Each row is where one point has got to under a steady rotation. How many ticks took it there?
The counts run from 0 to 852.
[ -6.0 -22.6  21.0 -13.1   8.6  15.2  12.9  -4.6   3.9  -5.4  22.3 -25.2
   5.4  18.7 -12.4 -12.9  14.7   5.7  -3.4  13.5   8.2 -18.5 -14.1   9.7
  10.8  -1.9 -16.7 -45.9  -1.1  -0.3   5.8  19.1]
240
[ 21.1  -5.0  18.6 -24.0  10.3  17.6 -11.1 -29.3  10.1  -9.0   4.1  -1.0
 -23.1  23.7   3.0  32.6 -11.2  33.9  -8.2  -7.7   9.8 -11.5  -8.4 -17.8
  -4.4   7.2   4.5 -13.8   1.3  -0.9  -0.8  13.8]
100
[ -5.6   2.0  10.8  16.2 -23.5  -1.9  16.4 -17.4   8.9  10.4 -19.9 -12.2
  21.6   1.5  -6.7 -17.8  28.4 -12.2  28.1  17.3   8.0  29.6   1.4  14.7
  -8.5  -6.2   2.3  -8.2  11.5   5.7   9.9  31.1]
43
[ 20.2 -14.8   0.6  -3.7  -1.4  29.9 -10.2 -18.6 -18.5 -13.0   5.1 -13.0
 -27.3   3.3  20.9   7.4 -14.3  19.8 -37.3   5.2  -8.1  12.2  10.8 -19.0
  -2.6   8.0   9.4  13.6  -4.5  11.7   7.8   0.2]
268
[ -1.1   7.3  -6.8  -7.8   4.3  18.3 -22.2  36.2  -7.8  -5.5  -9.8   2.1
  -7.3 -22.0 -32.8  13.1 -20.8   4.7 -11.2  -7.7 -12.1  24.2  10.9  23.0
  -0.9   6.6   2.6   8.0  -2.8   8.5  18.7   1.8]
846
[ 33.8 -21.5   4.0   1.2 -15.1  17.3  -6.0 -41.0  15.1   1.4   7.0  -3.2
  -8.0   5.8  18.2  -3.7  28.5   2.8   8.6  12.1  -0.8  -2.2 -11.7 -20.2
 -24.4   3.3   5.2 -12.6  11.8   4.9   5.8  21.0]
437
[-30.9   1.8 -20.9   2.5   7.9  -5.7   0.6 -16.1  -5.8  -5.9   6.1 -11.4
   2.7  -0.6  24.3 -11.3   7.7  26.3  15.5  10.9   7.5   6.5  18.7 -11.4
  33.6 -21.5  -9.8  21.3 -16.2  10.4   3.8  -5.2]
565
[ -7.8  17.7  -7.7  -8.3 -10.0 -25.0  42.5  -9.2   1.8   8.0  13.2 -25.8
 -18.1  12.4  -3.1 -18.0  -3.2 -12.4  -0.8  27.9  -2.0   1.5 -14.1  -9.4
  19.9   2.2 -14.9 -20.5  11.8  17.2  -7.8   2.4]
576
[-22.9  10.3 -18.9  -8.6  11.4   9.2 -15.4   9.8  -6.8 -17.5  33.6 -13.3
   5.2  -4.1   2.8 -32.2   7.0  -1.1 -11.6  13.6  -0.8   3.9  16.4   7.8
  30.8  -8.7  -5.6  18.6 -24.5   5.5  14.4 -16.8]
207
[ -5.1  40.7  -0.9 -19.3   1.0 -26.7  12.3  -3.2   4.3  14.6 -16.1  23.9
  -6.7 -10.5  -5.2   0.4 -10.5 -26.0  20.1 -12.8  12.1  15.2  -7.6   6.5
   5.8  14.4  -5.0   1.1   4.8 -16.0  -2.0 -17.6]
357
[ 12.8   2.8  12.7  -4.5  -2.8  -1.3  -0.1  -1.9 -21.0  19.7  -2.8  10.0
 -16.9  -9.7  37.2 -21.1   4.9  -7.0 -17.8   2.8   4.2  21.1  -1.4  -3.2
   7.2   8.6   1.6  15.5 -12.9 -27.0  36.5  -7.2]
220
[ 25.7 -14.2  -5.0   4.8   5.3  21.8 -24.2  -5.0   7.9  11.4  27.4   4.6
   2.3 -14.8  13.9  -9.5  13.6   1.9 -22.2  16.8  -6.8  -1.4   6.4   9.5
 -13.6  -6.6  -8.6  19.2  -6.5 -17.5  32.0 -13.3]
421
[ -3.8   4.1 -16.4   5.2 -12.0  19.6 -33.1  -2.2 -15.5  -5.7   2.5  10.5
   2.9 -30.7 -30.3 -11.2   1.7   0.1  -6.6 -11.8  -1.8  29.9  12.3   2.0
   3.4   5.5  18.6  22.0 -21.4  12.6  27.7   7.9]
824
[ 31.2 -25.4   9.7   4.7   0.0  30.9 -25.8 -17.6  24.1  -7.1  10.5  15.0
  -2.6  13.2   6.6  -8.5  19.4  17.0  -7.5   5.0   7.3 -22.0 -14.8  -4.6
 -28.0  -6.5   4.6  -9.5   1.3   4.8  14.3  12.9]
643
[ 11.2  -4.2  -9.4  26.1   0.7   2.9  -5.9   0.9   4.2  -0.7  -3.3  42.0
  11.0   7.4  -3.1  22.0 -20.7  16.2  10.1 -22.8  -9.5 -14.6 -12.9  27.9
 -15.2 -20.1 -20.1 -13.6  16.7 -19.0  -2.3 -11.1]
324
[  5.1   6.4 -11.8   1.2 -10.6 -34.9  15.3 -19.2   7.8  11.4   4.6   6.5
   6.4   5.9  -2.8  13.6   9.6 -22.2  34.6  -6.7  -5.3  -1.5 -17.3   9.7
  -9.6  -2.1 -10.0 -16.3  20.1 -21.8 -28.3 -13.0]
362
[-10.9   6.9 -22.9  12.6  -3.8  10.8 -22.0   7.2  -3.8 -12.3  13.6  36.5
  20.9 -21.8 -18.2   1.1 -13.9 -14.2  -3.8 -19.6   1.9  -8.6  16.4  -4.5
 -12.9  -0.6  15.9  18.8   5.8   8.0   0.8 -19.9]
124
[-38.4  17.1 -11.0  -6.5  -6.2 -28.8  34.1  20.6  -7.7 -11.8 -13.2   5.1
   1.6  13.0 -10.2 -14.4  -2.8 -15.8   9.6  12.2   9.8  -6.6  -6.7  -9.8
   8.4  17.1  17.8   4.3   7.4  16.9 -13.8 -17.1]
348
[-12.8   2.1  15.9   9.3  -0.9  32.9  -0.9  21.0  -0.2   4.1 -13.5  -6.7
  14.2  -5.3 -10.5 -17.8  -2.1  18.7 -21.6  14.5   3.6   8.9   8.7  24.0
   5.4  -9.1  -2.8   5.0 -14.1  16.7  39.6  22.6]
250
[-25.2  21.1 -12.5  -4.9  17.8 -14.4  -5.9  14.3 -13.1 -15.5   0.7  -0.1
  -8.4  11.3   9.2 -11.8 -14.7   6.3 -11.0  -8.0   3.1  -4.1   2.7 -18.5
  27.2  -3.4   9.6  34.2 -15.9  18.0 -19.9 -14.6]
343
[  5.7 -28.0  -5.2   0.4  -0.9  21.0  -8.9  11.4   9.5 -28.3   3.4  -7.8
  -0.8  26.1 -11.0  18.6 -10.0  37.2  -9.1  12.8 -14.1 -24.4  -1.5  14.0
  -2.5 -11.9   2.5 -18.5   8.0  25.9  -7.8   2.4]
674
[-30.8  -7.4 -12.4 -17.3   8.4 -15.2  -3.7  -1.8   9.1  -9.5 -19.2   2.4
  -4.8  21.6  23.5  -2.2  11.7  37.9  20.4   5.0  10.0  -4.7  -4.3   0.3
  30.8  -7.9   7.3  11.2 -24.4   7.8   4.2  -3.8]
175
[-10.3  14.0  21.0  -7.9   3.7  13.3   6.4  27.2  -4.7  -8.8 -16.0 -11.3
  -0.7  -7.3 -25.3 -27.6  -2.8 -21.4  -7.1  -7.0  20.8  -0.8  -6.6 -13.5
  -3.8  10.5   7.4 -27.2  -0.4  27.1   5.4  26.5]
646
[ 13.1  -7.0 -25.7  27.3 -14.0  -1.0   6.6 -16.9  -0.7  21.9  15.9   2.1
  11.6 -11.6   2.3   8.7   1.8   9.0  -0.2  12.9 -24.3   9.5  -0.9  25.3
  -2.9 -12.3 -14.4  23.4  16.3 -23.0   5.9 -28.2]
758
[ 12.5 -12.4  -0.3   5.5  10.3 -12.3  20.3  -1.5   5.5  -6.0 -14.5   1.8
  -5.4  29.0  39.1  18.7  -7.3  16.3   7.8   2.2  -4.2 -27.0  -6.5   8.3
 -11.5  -7.4 -18.0 -22.3  14.8  -2.7 -20.5  -4.2]
713
[ 11.1  -2.7 -27.7  14.9 -14.3 -18.0   0.4   2.1  -9.4   7.9  24.4  -0.9
   8.4  -8.4  -1.6  -8.6   7.0 -18.7   1.4   5.7 -34.1  14.6  -4.2  32.3
  -2.9  -3.8  -9.9   9.8  10.6 -23.1   0.9 -31.4]
194
[ -2.9  -7.0  -0.1   3.3  27.8  10.2 -21.9  -5.5   9.4 -19.6  -2.9   4.5
   0.2  29.7  32.6  11.5   2.1  32.3   3.2 -15.3   8.7 -27.1  10.5 -13.6
  -3.7 -20.1   4.3   6.5  -8.6   9.9 -23.7  -0.7]
512
[ 24.9  -0.2   5.1  28.6  -3.6  19.0  -1.4  15.7 -12.1   5.7   4.3  10.6
   8.8 -17.3 -12.5   6.0 -15.1 -30.3 -27.6 -13.1 -13.2  -6.3   4.6   4.4
 -35.7  -4.6  -9.9  -3.6  22.4 -12.1   4.2  -3.2]
286
[  3.9 -13.1   8.2   9.7  -3.9  19.3   6.7  11.6  -1.8   2.4  -2.7 -22.0
  -0.1  11.0 -20.3  -9.1  -0.9  23.3  -0.9  -0.4  -2.5   1.3 -15.9  11.0
  15.3 -20.2 -22.4 -32.4  -1.3  22.5   6.7  35.2]
630
[  4.2   2.8  14.5 -13.6  18.0  16.1  -5.5  31.1 -19.4  -2.3  -1.7 -37.1
 -20.0  -6.4  -8.1   2.7 -18.1  -9.2 -35.7  -4.8  -9.5   9.2  12.8 -13.9
   7.5  11.5   1.0  -0.7  -4.6  16.0  -2.0  14.3]
457
[-41.3 -12.7 -16.4  17.4  15.4 -12.0  12.1  48.4 -13.7  -0.6 -17.0  -3.2
  19.9  -4.4   7.5   0.3 -10.5  20.4   9.0  -6.2  -4.4 -11.0   0.3  12.7
  20.5 -19.0  -3.6   2.1  -6.3   6.7  -4.1  -1.8]
158
[-14.9 -21.7   2.0   7.4  -0.3   1.1   8.0  -4.1 -19.4 -12.4 -34.4  12.5
 -19.9  28.2   7.3  19.4 -14.5  39.4  -6.0 -19.0  -1.8  -4.0 -12.1  -1.4
  10.2  -5.5  20.1   8.7 -14.7  13.4  -9.4   4.6]
311
[ 20.7   2.5  -3.8   0.3   3.8  -5.9  -3.3   1.0 -10.8  18.4 -10.0   4.6
 -18.9   4.4  39.2  -0.6   3.8  12.3 -12.4   2.1 -22.0  25.9 -10.1  23.7
   7.6  -2.5 -14.8  16.0 -14.4 -31.2  17.5 -17.3]
14
[ -2.5   4.8 -22.2  -5.8  -7.6 -17.8  25.8 -15.9  16.1 -16.3 -10.2   3.0
  -8.4  26.3  12.8   0.1  -0.8  30.3  18.1  25.3   0.6 -24.6 -16.9  -1.6
  11.7  -7.3  -8.7 -12.8   7.0  20.9 -13.0  -1.5]
354
[ -3.4  13.4 -13.2 -21.4   0.9 -24.7  23.1  -2.2  -2.0 -11.9  27.2  -4.6
 -24.6  18.6   6.8 -15.4  -5.8 -11.2  -9.9  25.0  -4.5 -10.5  -5.5  -5.5
  18.5  19.1 -11.7 -13.9   1.4   7.5   0.5 -30.3]
186
[ 22.2 -20.8  17.5  -5.3 -15.5   3.9  11.2 -29.3   5.6   2.7  -5.6   0.1
 -12.7   8.4  -4.4  19.5   3.0 -10.4  -9.8  -3.1   2.0 -14.0 -16.9 -27.1
 -27.9  20.3  17.4 -16.1  24.3   0.4 -13.1  13.0]
95
[ -7.1   7.5  15.5 -16.3  -9.0  11.8   4.1 -13.2   5.0   2.8 -34.3 -22.5
  -3.8  -7.9 -19.5   4.1   5.3   3.7  16.7   3.9  12.8  25.4   9.4 -10.0
  -1.8   8.3  10.6 -13.4   6.5  19.7   8.6  45.1]
266
[ 15.0  27.4  17.5   3.0  -9.9  12.2 -10.3   9.3   6.5  -3.2 -22.9  10.3
   8.6   0.1 -30.3  -5.3   6.4 -29.3  -4.8 -14.8   9.5  22.0 -10.9   5.3
 -26.8   6.7  14.1   2.3  11.2   7.8 -11.0  28.9]
471
[ -3.7 -18.6  10.1   4.5   1.5  -4.7  11.6   9.2   9.5 -20.4 -39.1   7.6
  -0.9  27.2  26.1   7.0  10.3  20.6   1.6   3.1   9.6 -26.4 -10.6  -7.0
 -17.6  -0.4  18.3  -6.8   8.1  15.9 -19.2  14.0]
691
